Each row has a name. Each question is about the rows just above it.

j_355: [ 85 130 117 125 135  85  45 153 165  85 144 165 165 140 162  87 190 127
 128 168]
j_426: [131 132 116 188 185 120 137 148  96 121 132 105 136 121 123 116 169 132
 152 121]
j_651: [118 107 169  96 118 163 208 133 132 148  82 121 118 118  96 118  82 124
 117 141]
[118 107 169  96 118 163 208 133 132 148  82 121 118 118  96 118  82 124
 117 141] is in which row?	j_651
Whose row is [ 85 130 117 125 135  85  45 153 165  85 144 165 165 140 162  87 190 127
 128 168]?	j_355

j_607: [149  81  68  93 136 128]
j_123: [127 118 113 118 131 118]
j_438: [111 179 212 176 127 212]
j_975: [152  83  43  97 123 123]
j_158: [157 157 184 100 132 157]
j_128: [136 158 189 113 136 113]
The value that j_438 holds more than once:	[212]
Which value appears more than once in j_158?	[157]
Which value appears more than once in j_123?	[118]
[111 179 212 176 127 212] is in which row?	j_438
Repeated in j_975:	[123]
Whose row is [152  83  43  97 123 123]?	j_975

j_673: [177 140 135 168 132 102 153 118 120 111 117 177 162 128 124 177 100 131
 138 139 122 135 132 108 145 160 133 140 124 159 110 101 153 144 115 138
 155 153 122 125 114  96 156 177 124 119 133 154 119 122 149  77 138 121]
j_491: [202 100 154 103  90 133 116 115 141 124 111 118  88 124 160  82 140 129
  96  59 118 111  75 156 109 128  92  95 151 110 150 129  82 117 137 113
  57  81 141 129 126 137 127 115 193 138 111 110 158 124  35 111  42 159]
j_245: [183 107 143 102 108 146 113 131 137 111 102  98  97 137 154  93 143 109
 155  91 141 130  93 154 115 140  90  80 155 115 153 105  98 116 123 155
  80  98 125 149 143 137 134 106 174 132 104 111 155 110  72 190  96 118]
j_818: [155 116 131 126 126 126 120 128 130 128 121 116 118 120 135 106 144 121
 129 111 129 121 104 146 107 147 135  99 131 124 144 131 120 108 128 120
  98 115 143 146 137 129 135 104 166 130 120 125 148 125  95 135 103 116]
Whose row is [177 140 135 168 132 102 153 118 120 111 117 177 162 128 124 177 100 131
 138 139 122 135 132 108 145 160 133 140 124 159 110 101 153 144 115 138
 155 153 122 125 114  96 156 177 124 119 133 154 119 122 149  77 138 121]?	j_673
Whose row is [183 107 143 102 108 146 113 131 137 111 102  98  97 137 154  93 143 109
 155  91 141 130  93 154 115 140  90  80 155 115 153 105  98 116 123 155
  80  98 125 149 143 137 134 106 174 132 104 111 155 110  72 190  96 118]?	j_245
Whose row is [155 116 131 126 126 126 120 128 130 128 121 116 118 120 135 106 144 121
 129 111 129 121 104 146 107 147 135  99 131 124 144 131 120 108 128 120
  98 115 143 146 137 129 135 104 166 130 120 125 148 125  95 135 103 116]?	j_818
Whose row is [202 100 154 103  90 133 116 115 141 124 111 118  88 124 160  82 140 129
  96  59 118 111  75 156 109 128  92  95 151 110 150 129  82 117 137 113
  57  81 141 129 126 137 127 115 193 138 111 110 158 124  35 111  42 159]?	j_491

j_343: [ 56 177 128 158]
j_86: [ 45 181 120 158]
j_853: [124 179 124 124]
j_701: [ 73 167 135 156]
j_889: [ 70 170 134 157]
j_415: [ 61 174 130 158]
j_793: [ 67 172 132 158]
j_334: [ 62 174 158 158]
Which value appears more than once in j_334?	[158]
The value that j_853 holds more than once:	[124]
Whose row is [ 67 172 132 158]?	j_793

j_26: [130 134 124 121 130 122 137 126 128 127 113 140 120 127 136 125 117 136
 130 126 128 140 115 126 136 120 133 126 125 130 137 119 142 127 121 131
 129 126 135 118 138 128 134]
j_490: [156 119 199 136 110 107 155 108  87  90 146 178 131  87 133 129 111  63
 110 116 108 164  87 134 134 130  92 145 135 124 154 138 131 126 151 137
 116 175 101 143 140 122 117]
j_63: [142 108 129 145 148 122 127 130 132 113 127 133 122 122 124 124 127 132
 114 112 125 126 133 126 133 136 118 147 116 125 122 134 143 130 138 127
 113 123 139 142 123 127 146]
j_335: [140 110 124 140 142 125 124 133 126 112 127 139 123 122 123 122 127 129
 114 111 127 129 132 125 130 137 120 137 121 121 126 132 145 134 142 122
 115 132 137 141 113 124 144]
j_19: [154 118 197 137 113 104 151 108  85  89 148 174 131  88 133 126 112  67
 111 120 109 167  85 134 134 128  94 145 137 127 152 140 126 128 154 137
 114 172 102 144 142 123 118]
j_133: [143 111 109 124 132 135 124 132 135 118 120 138 130 129 136 125 111 132
 114 114 118 139 122 118 123 139 120 135 120 128 129 132 135 122 131 127
 124 130 141 141 118 139 131]
j_268: [143 111 109 124 132 135 124 132 135 118 120 138 130 129 138 125 111 132
 114 114 118 139 122 118 123 139 120 135 118 128 129 133 135 122 131 127
 124 130 141 141 118 139 139]
j_472: [128 128 124 129 126 124 132 122 121 123 119 137 126 126 131 119 115 134
 128 130 122 116 117 125 132 129 133 130 119 119 123 119 137 122 124 125
 127 135 142 123 131 111 127]
j_58: [130 134 124 121 130 122 137 126 128 127 113 140 120 127 136 128 117 136
 130 126 128 140 115 126 136 120 133 151 125 130 122 119 142 127 121 134
 129 126 135 118 138 139 134]
j_412: [128 128 124 129 126 124 132 122 121 123 119 137 126 126 131 119  91 134
 128 130 122 116 117 125 132 129  91 130 119 119 123 119 137 108 146 140
  91 167 140 147 117 122 121]
j_805: [145 150 163 109 120  92 129 145 141 127 148 126 101 153 126 125 140 127
 115 147 138 113 125 104 126 123 125 106 145  91 111 118  98 120 133 147
  90 124 129 125 118 115 170]
The row with [128 128 124 129 126 124 132 122 121 123 119 137 126 126 131 119 115 134
 128 130 122 116 117 125 132 129 133 130 119 119 123 119 137 122 124 125
 127 135 142 123 131 111 127] is	j_472
Whose row is [140 110 124 140 142 125 124 133 126 112 127 139 123 122 123 122 127 129
 114 111 127 129 132 125 130 137 120 137 121 121 126 132 145 134 142 122
 115 132 137 141 113 124 144]?	j_335

j_629: [ 70 137  34  34]
j_771: [206 206  67 206]
j_706: [ 56  59  87 145]
j_22: [185  96 185  68]
j_982: [146 126  80 146]
j_681: [184 151 139 151]
Repeated in j_629:	[34]
Which value appears more than once in j_771?	[206]
The value that j_982 holds more than once:	[146]
Which value appears more than once in j_681?	[151]
Whose row is [206 206  67 206]?	j_771
The value that j_22 holds more than once:	[185]

j_390: [156 182  96 150 182 140 120 182 177 140 182  97]
j_581: [169 120  91 120 180 120 171 123  83 120 134 138]
j_274: [109  72 150 145 119 121 119  91 112 110 176 121]
j_603: [154 180 116 126 180  92 179 150 112 180 170 100]
j_650: [165 148  85 129 192 149 110 176 130 118 137 127]
j_871: [146 126 146 110 133 126 164 203 146 142 151 100]
Repeated in j_603:	[180]
Which value appears more than once in j_581?	[120]
The row with [169 120  91 120 180 120 171 123  83 120 134 138] is	j_581
Where do [165 148  85 129 192 149 110 176 130 118 137 127] appear?	j_650
Whose row is [109  72 150 145 119 121 119  91 112 110 176 121]?	j_274

j_876: [165  30  99 168 134 169]
j_676: [183  81 148 155  93 136]
j_442: [139  96 192 155 155 153]
j_988: [ 60  60  79 208 135  43]
j_537: [ 28 165 155  98 186 104]
j_279: [ 68 152 225  40 130 141]
j_727: [198 184 113 184 171  58]
j_352: [107  90 124 124 124 124]
j_30: [100 109 177  61  78 177]
j_899: [132 180  57 106  62 190]
j_820: [175 184 141 191 101 143]
The value that j_30 holds more than once:	[177]
The value that j_988 holds more than once:	[60]
The value that j_442 holds more than once:	[155]
Which value appears more than once in j_352?	[124]
Which value appears more than once in j_727?	[184]
Whose row is [183  81 148 155  93 136]?	j_676

j_633: [107 117 117 117 117]
j_724: [112 142 100 139 117]
j_674: [137 137 137 187 137]
j_864: [156 129 190 156 105]
j_981: [126 126 126 165 111]
j_882: [122 141 134 160  96]
j_302: [104 141 111 125 134]
Which value appears more than once in j_981?	[126]
The value that j_674 holds more than once:	[137]
Whose row is [126 126 126 165 111]?	j_981
The value that j_864 holds more than once:	[156]
Repeated in j_633:	[117]
The row with [137 137 137 187 137] is	j_674
Whose row is [122 141 134 160  96]?	j_882

j_758: [142 159 141 136 150 143 149 164 136 140 186 140 161 156 170 141 155 145
 142 139 131 168 144 142 146 144 134 151 145 140 134 153 160 134 160 157
 146]
j_570: [136 143 143 135 149 190 179 139 144 147 150 140 144 141 153 163 157 141
 173 137 141 146 138 161 144 152 131 147 141 151 163 139 135 138 140 139
 159]
j_135: [138 142 149 133 139 151 172 153 143 136 150 137 159 147 139 200 168 143
 151 164 138 134 139 139 145 139 139 131 138 136 146 151 146 146 148 139
 137]
j_652: [144 160 146 149 143 133 150 129 154 142 144 136 149 142 142 140 143 142
 152 148 137 137 148 134 171 136 150 139 138 146 145 166 133 132 133 148
 147]
j_520: [146 145 142 131 137 143 156 147 137 187 172 164 145 155 142 139 137 139
 138 143 138 137 139 154 136 135 141 137 140 135 144 141 133 141 147 144
 149]
j_406: [135 158 143 165 157 153 145 148 140 140 138 152 159 145 145 150 152 136
 151 152 138 149 139 134 142 135 135 146 147 135 145 148 139 137 157 155
 138]
j_530: [146 135 136 138 140 148 136 152 145 157 158 135 133 143 138 139 156 137
 157 140 138 149 138 148 139 161 145 156 156 137 145 147 150 174 131 145
 147]
j_349: [139 145 144 144 137 138 154 142 135 152 143 143 138 163 143 141 148 131
 139 185 167 134 140 138 201 160 137 135 139 147 149 131 149 133 136 148
 144]
j_917: [142 146 145 139 141 136 144 143 148 164 148 132 143 158 136 135 136 144
 135 145 139 135 144 146 153 132 139 140 138 152 143 141 144 168 140 142
 157]
The row with [144 160 146 149 143 133 150 129 154 142 144 136 149 142 142 140 143 142
 152 148 137 137 148 134 171 136 150 139 138 146 145 166 133 132 133 148
 147] is	j_652
The row with [146 135 136 138 140 148 136 152 145 157 158 135 133 143 138 139 156 137
 157 140 138 149 138 148 139 161 145 156 156 137 145 147 150 174 131 145
 147] is	j_530

j_632: [110 111 124 103 132  91  78 160  88 118]
j_866: [120  82 185  82 161 131 108 144  82 178]
j_469: [158 141 223 113 118 109  87 125 110 136]
j_886: [150  82 144  93  93 145 145 138 171 183]
j_580: [187 135 166 127 109  94 126 165 127 127]
j_321: [123 130  31 116 182 149 124 129 149 137]
j_966: [115 121  30 132 129 163 113 138  87 121]
j_704: [114 112 112 119 158 158 149 103 147 103]
j_383: [173 151 100 120 120 120 152 120 120 136]
The value that j_383 holds more than once:	[120]
Which value appears more than once in j_321?	[149]
Repeated in j_966:	[121]
Repeated in j_580:	[127]
The value that j_866 holds more than once:	[82]
Whose row is [110 111 124 103 132  91  78 160  88 118]?	j_632
Whose row is [123 130  31 116 182 149 124 129 149 137]?	j_321

j_259: [130 198 128  93]
j_126: [157 172 106 180]
j_322: [ 98 128 153  98]
j_951: [121 131 134 107]
j_333: [116 182 182 182]
j_904: [135 124 122 149]
j_534: [156 113 105 211]
j_83: [137 117 120 158]
j_774: [117  68 135 132]
j_665: [118 132 136  98]
Repeated in j_322:	[98]
The value that j_333 holds more than once:	[182]
Whose row is [ 98 128 153  98]?	j_322
Which row holds [135 124 122 149]?	j_904

j_65: [113 123 144 119 154 134 125 158 123 115 117 129 144 121 138 143 146 127
 117 138 134 145 115 103 131 137 129  93 134  97 101 105 100  83  94 121
 146 144 112 146 100 133 139 102 112 113 147 106 164 152 143 100 136 148
 141]
j_281: [116 159 114 141 104 106 152 105 112 141 141 134 144 150 127 113 127 116
 112 126 132 128 135 139 162 133 131 148 126  98 142 135 132 121 152 105
 138 152 148 119 132  99 152 130 104 146 134 147 159 107  76 123 132 135
 147]
j_80: [143 141 132 126 124 135 151 124 146 142 115 133 130 143 141 145 130 122
 133 136 126 137 118 134 163 126 136 119 145 106 133 129 127 116 150  66
 107 138 152  96 139 126 118 125 127 102 155 133 134 124  91 146 139 140
 159]
j_471: [139  95 153  66 163 163 117 105 121 134 102 141 120 121 127 177 135 158
 157 127 121 128  90 121  76 154 129 107 140 141 119  95 134 103  78 126
 106 145  87 147 116 153 143 101 163 114 140 105 123 166 173 133 119  91
 163]
j_679: [135 176 170  78 109  96 149 117  93 128 152 120 146 142 124 167 130 126
 149 161 113 159  47 119 143 136 115 167 159 112 103 147 103 105 115 115
 116 187  82  92 140 143 202  50 138 103 131  99 190 136 102 117  97 139
  82]
j_59: [116 159 114 141 104 106 155 131 134 141 141 134 144 150 127 113 127 116
 112 126 132 128 135 139 162 133 115 148 126  98 142 135 132 121 134 105
 138 131 148 119 132  99 128 130 104 146 134 147 159 107 111 123 132 106
 147]
Where do [116 159 114 141 104 106 152 105 112 141 141 134 144 150 127 113 127 116
 112 126 132 128 135 139 162 133 131 148 126  98 142 135 132 121 152 105
 138 152 148 119 132  99 152 130 104 146 134 147 159 107  76 123 132 135
 147] appear?	j_281
The row with [135 176 170  78 109  96 149 117  93 128 152 120 146 142 124 167 130 126
 149 161 113 159  47 119 143 136 115 167 159 112 103 147 103 105 115 115
 116 187  82  92 140 143 202  50 138 103 131  99 190 136 102 117  97 139
  82] is	j_679
Where do [116 159 114 141 104 106 155 131 134 141 141 134 144 150 127 113 127 116
 112 126 132 128 135 139 162 133 115 148 126  98 142 135 132 121 134 105
 138 131 148 119 132  99 128 130 104 146 134 147 159 107 111 123 132 106
 147] appear?	j_59
Where do [143 141 132 126 124 135 151 124 146 142 115 133 130 143 141 145 130 122
 133 136 126 137 118 134 163 126 136 119 145 106 133 129 127 116 150  66
 107 138 152  96 139 126 118 125 127 102 155 133 134 124  91 146 139 140
 159] appear?	j_80

j_713: [ 96 138  96  54]
j_662: [ 94  94 147  94]
j_353: [47 84 47 47]
The value that j_353 holds more than once:	[47]
Which value appears more than once in j_662?	[94]
The value that j_713 holds more than once:	[96]
Whose row is [ 96 138  96  54]?	j_713

j_443: [ 79  90  58 154]
j_33: [ 79  90  58 152]
j_751: [ 96 114  56 146]
j_449: [102 122  90 102]
j_151: [107 141 107 127]
j_223: [147 159 118 134]
j_730: [144 183 131 116]
j_270: [147 159 155 134]
j_777: [181 217 160 181]
j_974: [182 225 225 225]
Which value appears more than once in j_777?	[181]
Repeated in j_974:	[225]
The value that j_449 holds more than once:	[102]
Which row holds [144 183 131 116]?	j_730

j_145: [ 90  95 119  96 160 187  90 139 189 163  78 117  98  94  81 155 170 157
 124 154 176 110 130 191 172 104  41  86 116  92 159 101  97 135]
j_391: [152 133 146 139 131 184 137 157 194 122  66  84 101 143 135 127 134 159
 119 160 166 113 118 187 196 124  88 134 120 100 161 129  98 136]
j_677: [134 133 129 134 123 120 134 126 121 123 133 127 130 134 135 123 122 124
 128 125 122 130 126 120 123 131 139 134 128 133 124 132 131 126]
j_5: [126 127 127  96 124  97 127 120  87 117 170 169 170 148 125 130 114 104
 143 113  83 143 152 148  89 128 179 141 156 130 102 117 148 130]
j_278: [160 142 143 147 114 147 145 148 154 105  91  95 114 151 149 111 115 141
 117 139 138 121 114 147 166 129 126 147 122 117 139 132 112 132]
j_299: [124 125 127 100 127 110 125 124 102 121 154 157 157 105 123 131 119 112
 138 119  97 137 146 109 103 125 160 135 149 125 137 137 140 130]
j_243: [132 133 126 140 120 111 143 110 114 123 144 120 128 139 141 124 111 114
 132 122 115 125 126 112 108 137 141 130 126 138 123 148 136 112]
j_265: [119 122 123 101 126 108 119 122 100 123 152 156 152 105 119 129 122 112
 135 116 100 136 142 107 101 123 153 130 143 126 109 114 138 129]
j_453: [147 145 131 167 116 111 156 114 118 121 141 107 119 164 157 117 110 121
 128 123 126 126 116 111 118 146 144 139 118 151 129 162 138 113]
j_286: [143 140 131 146 113 108 141 125 110 114 137 123 130 146 146 114 113 120
 124 118 116 131 120 107 118 136 152 142 125 141 119 138 134 125]
[132 133 126 140 120 111 143 110 114 123 144 120 128 139 141 124 111 114
 132 122 115 125 126 112 108 137 141 130 126 138 123 148 136 112] is in which row?	j_243
Whose row is [124 125 127 100 127 110 125 124 102 121 154 157 157 105 123 131 119 112
 138 119  97 137 146 109 103 125 160 135 149 125 137 137 140 130]?	j_299

j_733: [166  98 102 129 211 110  57 207 157  87 135 157  75 123 127 147  67 198
 141  47 199  82 140 129 129 184 129 121 202 127  57  56]
j_605: [127  68 158 207  44 186 146  76 122 153  45 186  66 143 169  87  58 131
 174 139 115  67 171 172 151  75  56 135  88  90  46 208]
j_500: [179  99  94  98 131 189 123  57 141  48  77 203 142  78 123 180  96 101
 100 131  85 145 150  49  93 209 176 177 171  46  55 160]
j_351: [ 70  99 177  51 160 110  70 167 183 157  79 119  57  91  78 150  57  64
 134 147 179 169 160 124 109 171  87 101  87 147 119 154]
j_480: [ 92 144  77  88  91 153 147  60 160  98 103 188 206 163  57 116 107  62
  94 210  65 143 123 175 141  84 189 101 109 185 155  66]
j_613: [173 201 174 202 193 170 108  97 207 145 174 201 142  85 147 149 109  66
 157 151  89 101  61 184  81  91 207 119 142 159 156 211]
j_748: [204  83  49 185 208 186 155 186 158 141  71  67 135 155  63  70 125  92
  60  83 190 107 163 128 109 179  48 184 111  60 204  49]
j_663: [115 172  74 115  67 125  99  49  78 127  64  46 203 113 170  50 185 168
  61 141 128 109 174 118 124  99  86  83 209 183  77 171]
j_547: [ 71 130 187 171 114 192  78  97 105 103 129 177 102 106 113  47 212 126
 114 205 124 113  71 117 136 137 195  82  80 167 154  44]
j_737: [187  46 197 135 147 129 187 185  64 188 167 144 119 131  76 129 197  68
 124 122  45  95 189  97 109 190 128 135  77 123 188  49]
Which row holds [204  83  49 185 208 186 155 186 158 141  71  67 135 155  63  70 125  92
  60  83 190 107 163 128 109 179  48 184 111  60 204  49]?	j_748
Whose row is [ 92 144  77  88  91 153 147  60 160  98 103 188 206 163  57 116 107  62
  94 210  65 143 123 175 141  84 189 101 109 185 155  66]?	j_480

j_787: [135 136  92 132  57  70 178  77 113 153 155  60  57  87 108 100 128 161
 102 128  66 107 152 161 115 107 122 114 141 116  99 137 114 118 109 125]
j_300: [219 187 184  92 159 198  77 193  45 117 220 109 162  96 100 127 111 169
 216  84 220 220 220  51 109  84 107  81 158 194 184 116 168 212 113 122]
j_574: [104 109  97  90  85  90 187  73 158 168 141 105  85 139 142 125 161 114
  92 163  90  98 120 167 112 128 157 159 121  93 101 138 115 103 124 124]
The row with [104 109  97  90  85  90 187  73 158 168 141 105  85 139 142 125 161 114
  92 163  90  98 120 167 112 128 157 159 121  93 101 138 115 103 124 124] is	j_574
Whose row is [219 187 184  92 159 198  77 193  45 117 220 109 162  96 100 127 111 169
 216  84 220 220 220  51 109  84 107  81 158 194 184 116 168 212 113 122]?	j_300
Which row holds [135 136  92 132  57  70 178  77 113 153 155  60  57  87 108 100 128 161
 102 128  66 107 152 161 115 107 122 114 141 116  99 137 114 118 109 125]?	j_787

j_130: [128 111 141  44 155  44  44 157 162  82  44]
j_150: [128 111 141  99 155  99  99 158 180 124 144]
j_883: [128 111 141 133 155  99 155 157 155  82 146]
Repeated in j_883:	[155]
Repeated in j_150:	[99]
Whose row is [128 111 141  99 155  99  99 158 180 124 144]?	j_150
The value that j_130 holds more than once:	[44]

j_791: [148 131 135 131 131 132 172 134]
j_448: [141 108 135 156 126 108 108 180]
j_20: [145 126 137 175 130 156 114 156]
Which value appears more than once in j_448?	[108]
The value that j_791 holds more than once:	[131]
Which row holds [148 131 135 131 131 132 172 134]?	j_791
Repeated in j_20:	[156]

